x =
128  128  128  128  128  128  128
128  128  128  128  128  128  128
126  140  115  133  133  122  149
128  128  128  128  128  128  128
127  140  115  133  132  123  149
127  140  116  133  131  123  149
127  128  127  128  130  127  128
129  135  123  131  129  125  139
123  136  115  130  137  124  143
125  129  124  127  133  127  130
127  140  116  133  131  123  149
129  139  119  133  128  123  146
128  128  128  128  128  128  128
123  133  118  129  137  125  138
127  140  116  133  131  123  149
Give the first entry in reading order.
Answer: 128
Give the fourth entry from the end, reading row by row.
Answer: 133
Give the 3rd entry on the diagonal from the top-right corner.
Answer: 133
Give the 2nd entry, reading row by row.
Answer: 128
The bottom-left entry: 127
The bottom-right entry -> 149
The fifth-last entry, reading row by row: 116
The 3rd entry from the end, reading row by row -> 131
The entry just right of the centre entry: 129
The top-right entry is 128
Give the second-last entry, reading row by row.
Answer: 123
Give the second entry on the main diagonal.
Answer: 128
The entry at the centre -> 131
Give the entry directly below 119.
Answer: 128
The fourth entry in reading order is 128
The entry directly above 126: 128
The fifth entry, reading row by row: 128
